Rotation paths and how fast each direction turns (degrees a step):
Each turn is a multiple of 5 degrees from 10 to 175, or 0.
Each row of a path follows its step; steps can be skipped.

step 0: [ 11.8   3.9  -1.2 -19.6   4.8  12.4 -16.3 -18.5   4.1  17.8  20.2  17.1
   5.9  -0.7  21.8   5.7  -2.1 -18.9  10.9   3.1 -39.1  -5.6  14.6  -9.6
 -11.4  -8.6   1.0  -9.6  -5.5 -15.0 -26.3  23.3  21.7   6.0 -22.1  -5.1
  22.9  -0.2   7.0 -29.3  -8.6   2.2  23.5]
step 1: [ -1.7  11.0  -1.9  -9.3 -12.7   6.2  -1.5  19.3  16.0  -0.6  -2.6   0.7
   3.0 -17.8 -29.5  13.1  20.5  28.3 -39.5 -15.1  -7.2  27.3  -1.9   0.6
   3.5 -19.9 -15.7  15.7   3.1  32.2  -1.4 -16.0  -0.7  -9.8  -6.0   4.9
 -11.9  -1.8 -26.9  12.4  -8.2   8.8  10.0]
step 2: [-40.6  10.4  16.2  -5.3  -6.9  22.5 -10.9 -23.4  10.3  -3.0   7.4   0.7
  20.1   3.8  -6.6  -7.0  -8.6 -31.1  21.6  -9.6   1.4  -7.2  14.6 -19.9
 -12.7  11.8  12.1 -35.7 -18.1  24.7  -3.8   8.6  -3.0  14.8   9.5 -17.0
   8.5   9.1  12.3   2.2   5.0  11.8  -3.1]
step 3: [  8.6 -15.6  21.4  -1.2  -0.5   0.4   3.4  -6.2 -16.6  -1.1  21.4  -3.7
 -13.3  15.4  13.5  18.7   7.1  19.7  -6.8 -10.8  31.6  23.4 -19.3  17.7
  29.3 -29.4 -14.0  -0.2  10.9  15.1 -18.1 -27.4  -4.1  -1.6 -12.6 -11.1
 -13.9 -14.4  -1.7 -23.2  -2.8   1.0   4.8]
step 4: [ -1.5  -1.7   6.1   4.9   6.8 -15.9  13.1  10.6 -10.7  27.6  -2.4   5.4
  16.7  -8.3   8.8  24.7   0.9  -1.0  -5.0  18.2  -7.8 -28.1  -3.9 -22.3
  -9.8  29.1   9.4 -24.4 -11.6   7.0  -1.1  24.9  12.0  16.4   4.7 -10.5
   9.1  16.0 -25.6  -7.2   7.5  39.5   9.1]
step 7: [  5.4 -21.3  20.0   4.0   4.7 -10.6 -31.4  -1.9   6.3   8.2 -10.6  14.7
  -1.0  -8.0   0.3  -6.1  -5.6  10.6  -7.1   6.5  -1.1  -2.0  13.3  51.2
  18.7 -10.2  13.3  25.4 -10.9   5.0   4.5 -11.2  -8.4 -32.6  -7.2 -18.6
  -3.5 -14.4 -15.5   5.3  13.2  20.2  11.4]
step 8: [  6.5  36.6  -9.7  -4.9 -30.8  -5.9  21.6  -1.9   4.5   1.2   2.9   4.1
  15.0  15.7  22.0   9.8 -34.1 -18.5  -5.1 -11.3 -22.8 -12.5   3.6 -25.5
 -13.7  -3.7  21.7   0.6  -6.8  -7.4   6.4   4.5 -20.4  13.7  -0.6  -5.1
  -7.2   1.4 -24.9  -9.6  -4.9 -11.2  24.5]
step 9: [-14.8 -16.6  -8.1 -31.5   1.8   8.1   7.8 -11.2  17.9  -0.8 -11.7  -3.6
  18.0  -3.8   2.9 -14.2  23.0  12.5   8.7  -1.1 -28.6  17.6   1.4  21.6
  14.6 -27.9 -14.0  13.4   5.9  10.6 -38.8   5.9  24.5 -19.5 -11.3   8.1
   6.5 -19.7   5.3  -3.6  -0.5   9.0   8.9]
step 10: [  5.9  36.5  -5.6  -6.6  -0.6   0.0 -19.5  -1.1   7.2  -1.9  21.0   6.3
   6.1 -24.6 -16.9  13.8  19.4 -16.7 -22.6 -11.8  -1.4   3.9  -8.5 -10.5
 -15.1  20.4  -8.2 -20.4 -22.2  21.7   6.9  -5.2 -21.1  -6.4  12.3 -22.6
  -1.7  20.5 -10.8 -19.0 -18.5  -7.4  19.1]
step 11: [-25.3 -23.4  26.9  -2.5  -9.2   7.0  -9.5 -15.9 -16.8  -8.2  15.4  -7.2
  13.9  26.1 -22.0  -9.6 -10.3   3.4  -6.4 -11.1   7.6 -17.1  14.9   5.3
   6.4 -23.4   8.2   0.3 -19.8  26.4 -27.1 -19.7   9.5  11.8  -7.9  18.6
  -0.2 -14.7  -6.3  13.6  11.6  19.0  -7.5]
Directions:
[ 2.9  2.6 -1.7 -4.1  3.3  4.5 -0.4  3.5  0.2 -9.9 -0.3  9.5 -3.3 -8.1
  5.5 -9.1  5.3 -1.5 -1.5  7.0  2.1 -0.6 -4.0 -0.9 11.1  3.0  7.5 -1.6
 -3.5  3.5  5.5 -4.7  9.9  6.4  2.0 -2.6  0.0  0.0 -8.3  6.6 -3.1  2.5
  3.7]	125
[ -3.3   4.3  -2.7   9.6   0.0  -4.7   7.9  -2.9  -4.3  -5.8  -5.5   1.1
  -1.8  -2.5   4.6   0.9   0.3  -4.9  -4.1   5.3  -0.1  -4.1  -4.6  10.7
   2.8   2.2   7.1   2.6   6.8  -5.6  -4.6  10.2 -10.8  -6.0   3.9  -3.7
   1.7  -8.8  -1.6   3.9  -2.2   2.8  -0.7]	35
[  4.4   0.6  -3.3   5.1   5.9   6.8 -14.9  -5.2   5.8  -2.8  -0.7  -8.3
  -0.8   7.4   5.0  -0.2   3.9  -3.7   5.4  -0.1  -1.0   2.6   6.2   9.0
   1.5   4.9   3.6  -3.6   4.9   2.5   6.9   5.0  -1.1  -1.6   1.4  -7.0
   4.4   6.6  -1.8  -6.9  -1.7  -1.7   5.2]	145
[-5.1 -6.6  4.3  0.6 -3.0 -2.3 -7.3 -6.1  6.0 -6.5 -5.6  4.8 -0.7  9.1
 -4.6 -0.4  1.4 -6.5 -7.7  3.2 14.0  0.1 -6.6 -4.1 -5.0  1.9  3.4  5.7
 -5.2 -5.3  1.2 -2.0  0.7  0.5 -2.9 -4.6 -7.9 -1.6  6.0 -4.2 -0.2  3.7
  5.0]	85
[ -0.5   5.2  -1.5  10.3 -10.4   2.6  -1.4   4.8   3.4   2.0  -3.0  -6.7
   2.9   7.8  -8.5  -2.1   1.0   0.9  -3.8   5.2  -7.6  -4.7   1.5  -1.1
  -0.3  -5.3   7.2   4.1   2.5   2.6   2.2  -1.6  -2.4  11.8  -2.4   1.5
  -2.7   5.8  -4.7   9.3   7.1   5.9   0.9]	110

step 0: [-14.2  -8.6 -18.5  12.0  -8.5  20.1  19.0 -33.8 -23.7 -22.3   9.8 -28.4
   0.7  -2.8 -13.7   5.0  22.7   2.3   2.2  10.7 -10.7  -0.8  15.4  -5.1
  10.8 -34.9 -16.6  -4.8  -5.5   9.5  13.3   5.0  12.4 -11.7  -1.9 -17.7
  28.9  33.8  -4.2  -1.1 -13.5  26.3 -18.9]
step 2: [-25.6  -3.0   4.2   5.2 -33.2  21.9   0.1 -27.8  -0.5  11.1   3.6  33.0
  15.8  20.0  -2.8 -18.2  -6.9 -12.0   3.3  13.9 -11.3  -5.4  15.0 -24.2
 -31.4  20.9  28.9   7.3   0.0 -11.6  17.8 -26.9   6.4 -16.7  -5.9  22.2
   1.2  10.0  -1.3   7.1 -16.6 -11.8  11.7]
step 3: [ 13.6 -10.5   5.8   6.6 -20.1   1.0 -26.3   2.6  13.4   3.3   4.9  -5.8
  21.2  18.6  22.9 -27.8   0.7 -14.1  12.2  10.1   9.8  21.7  10.5 -14.9
 -12.2   4.1  14.2  12.6 -10.2  26.9 -17.3 -15.7  10.7  21.3   7.4 -12.9
 -18.7  26.0 -31.1  -2.4   1.4 -21.3  35.2]
step 4: [ -0.1   9.1  11.5  -9.7  -6.8 -15.8 -15.5  20.4  -6.7  36.9  -4.8 -32.0
  13.0 -19.8   3.0 -16.3   1.5  -0.2 -10.3  14.0 -14.8   0.2  13.4 -13.5
 -18.3 -38.8   0.1 -22.5  -5.5   4.8  -6.5   7.6 -18.9  -9.9  -6.6  15.3
  15.1   9.3 -39.8   9.2  17.7 -15.5  17.7]
step 5: [-17.6 -20.2 -11.4   1.9   6.2  25.0  -1.1 -16.6   7.8   2.3 -19.1 -21.1
   3.1  -5.1  -3.7  -8.8  30.6  -4.3   6.1  21.8   7.5  -1.6  10.2  -5.2
  23.7 -42.9 -24.4  -5.6  14.2  33.8  -6.8   0.5 -21.2   1.1   4.4   6.3
  32.7 -17.5 -21.3  -1.4 -10.2  15.0 -10.0]
step 6: [  2.6  -4.6 -14.5  16.7 -17.5  14.4  15.2 -14.1  21.1   3.8  21.2  -4.4
  -4.0  11.4 -20.3  -2.0 -14.5  13.3 -13.5  16.3 -18.0  33.8 -20.9  11.7
   5.6 -37.2 -38.4 -20.6  10.4 -11.6  -3.6 -23.6  10.6   3.8   0.5  12.1
  13.7 -16.8  12.6  -5.1 -14.5 -10.5 -16.6]
step 8: [ 29.2  27.0  -5.3   3.0  -5.3  22.0  -5.9 -10.8  -6.6  -7.5  35.6 -16.9
   1.7  17.2  -3.1 -11.0 -18.6   1.7   6.5  22.1  16.1  -1.1   8.7 -21.7
  -4.1  30.0  -4.5  15.1  -2.3  -4.7  -4.4 -26.6  17.2   0.6   1.1 -19.2
   1.1  21.7 -33.9   7.9 -12.6  -2.6  34.7]
step 9: [  3.7  -1.0  -3.7 -18.5  -2.4  22.8 -33.5  10.7 -21.5  34.0  -3.8 -18.1
   9.1  -1.5   7.8  -2.0  18.4  13.8 -18.4  10.1 -26.5 -12.3  26.9 -12.8
 -22.1  -0.2   9.1  -2.0   3.8  -2.0   0.3  -5.6  36.5 -13.4 -27.7  -8.8
  -1.4   2.6 -30.7   2.3  16.0 -14.1  15.5]
step 10: [-11.4   1.1 -15.3 -21.1   8.4  18.2 -23.3 -31.5  18.8   1.8 -27.8   1.1
   8.3   3.6   5.7  20.1  39.5 -19.2 -11.9  16.4  21.6   3.0  -4.0  -3.6
  -6.0 -38.5  11.6  -6.7 -16.2  16.3 -18.0  -1.6   7.8   5.0 -10.4  14.0
  22.3   6.6 -23.7   7.6  -0.4  -2.3  15.5]
step 11: [ -2.3 -22.7  -8.5  20.8  11.0   0.8   8.7 -18.9   6.3  14.6  30.3  -3.6
  37.0  20.7 -17.8   3.8  13.4 -10.1   0.6   2.1 -22.5  35.5  -2.6  19.9
  -5.6 -47.7   4.7 -26.9  -8.9   3.9  -2.2   2.5   3.2  -2.6   6.5  18.2
  11.8  17.2  -4.8   1.0   0.6  -4.3 -13.7]
Directions:
[ 3.4 -4.9 -1.6  1.0  4.9  2.9 -5.1 -6.9  0.0 -7.0 10.1  0.5 -2.6  2.2
  7.1 -5.1 -1.4  1.8 12.4 -3.5  1.4 -0.8 -5.0  3.4  7.0 -2.1 -3.0 -3.3
 -4.2  3.8 -8.4 -4.9  6.9 -2.4 11.0 -0.9 -2.9  3.8 -5.7 -7.1 -2.2  6.6
  0.9]	140
[-5.7 -6.1 -8.8  3.4  8.2 -0.8  3.3 -4.0  3.6 -1.5  3.7  1.0 -2.2  1.9
  0.4 -0.4  2.3 -0.3 -1.9  5.8  0.4  0.5 -7.0 -6.3  4.5 -9.5 -5.9 -4.0
 -4.2 -0.9  6.5 17.3 -0.8 -6.8  1.2 -4.9  1.6 -1.9  5.7 -0.7 -0.5 -8.0
 -0.7]	65
[  1.5   6.1  -5.1  -1.4  10.0  -4.9  -3.7  -1.8  -3.3  -3.0  -2.2  -4.3
   4.7 -10.9   4.0  -0.5   2.5  -2.5   2.9  -0.9  -5.5  -6.2   4.7  -2.0
   5.4  -6.4  -0.4  -3.9  -2.5   8.9   6.9  -5.7   4.5   9.9  -5.1   6.7
  -4.6  -3.4   1.7   1.4   1.0  -7.4   8.1]	65
[  0.7  -2.7   6.3  -2.2  -0.9  -1.8  -3.6   3.9  -1.0   1.8   6.1  -5.3
  -0.3  -2.9   8.1  12.1   7.6  -3.2  -0.2  -1.0   2.3  -0.2   3.1  -5.6
  -0.2 -12.5   8.9  -5.3   6.5  -3.6  -9.6   2.1  -3.9  -0.8  -4.2  -7.2
  -2.1  -6.2  -0.5  -1.8  -7.5   4.0   3.4]	65
[  3.1  -0.2   1.1  -0.3  -3.3  -0.4  -1.7  -0.5  -0.8 -15.0   0.7   7.8
   4.0   4.3  10.5  -0.3  -7.9   9.0  -3.9  -0.8  -1.7  -1.7   5.8  -3.8
  -0.4   5.6  -2.9  -3.9   5.7  -5.0   9.2   0.1   1.9  -3.3  -4.2  -3.7
  -1.6   0.3  -1.0   4.5 -13.0  -1.9   3.5]	60
[-3.5 -7.7  7.6 -1.7  2.4  6.5 -1.6  6.7 -7.2  0.2 -6.1 -3.2  0.9  5.9
 -1.8 -7.7  5.2  3.0  5.4  1.5 -5.7  3.5  6.5 -3.6  6.6  1.5  6.5  2.8
 -1.8  3.8  0.4  9.1  9.8  5.9  3.1  1.4 -0.9 -2.9  6.1  7.8 -5.7  5.1
 -5.0]	160
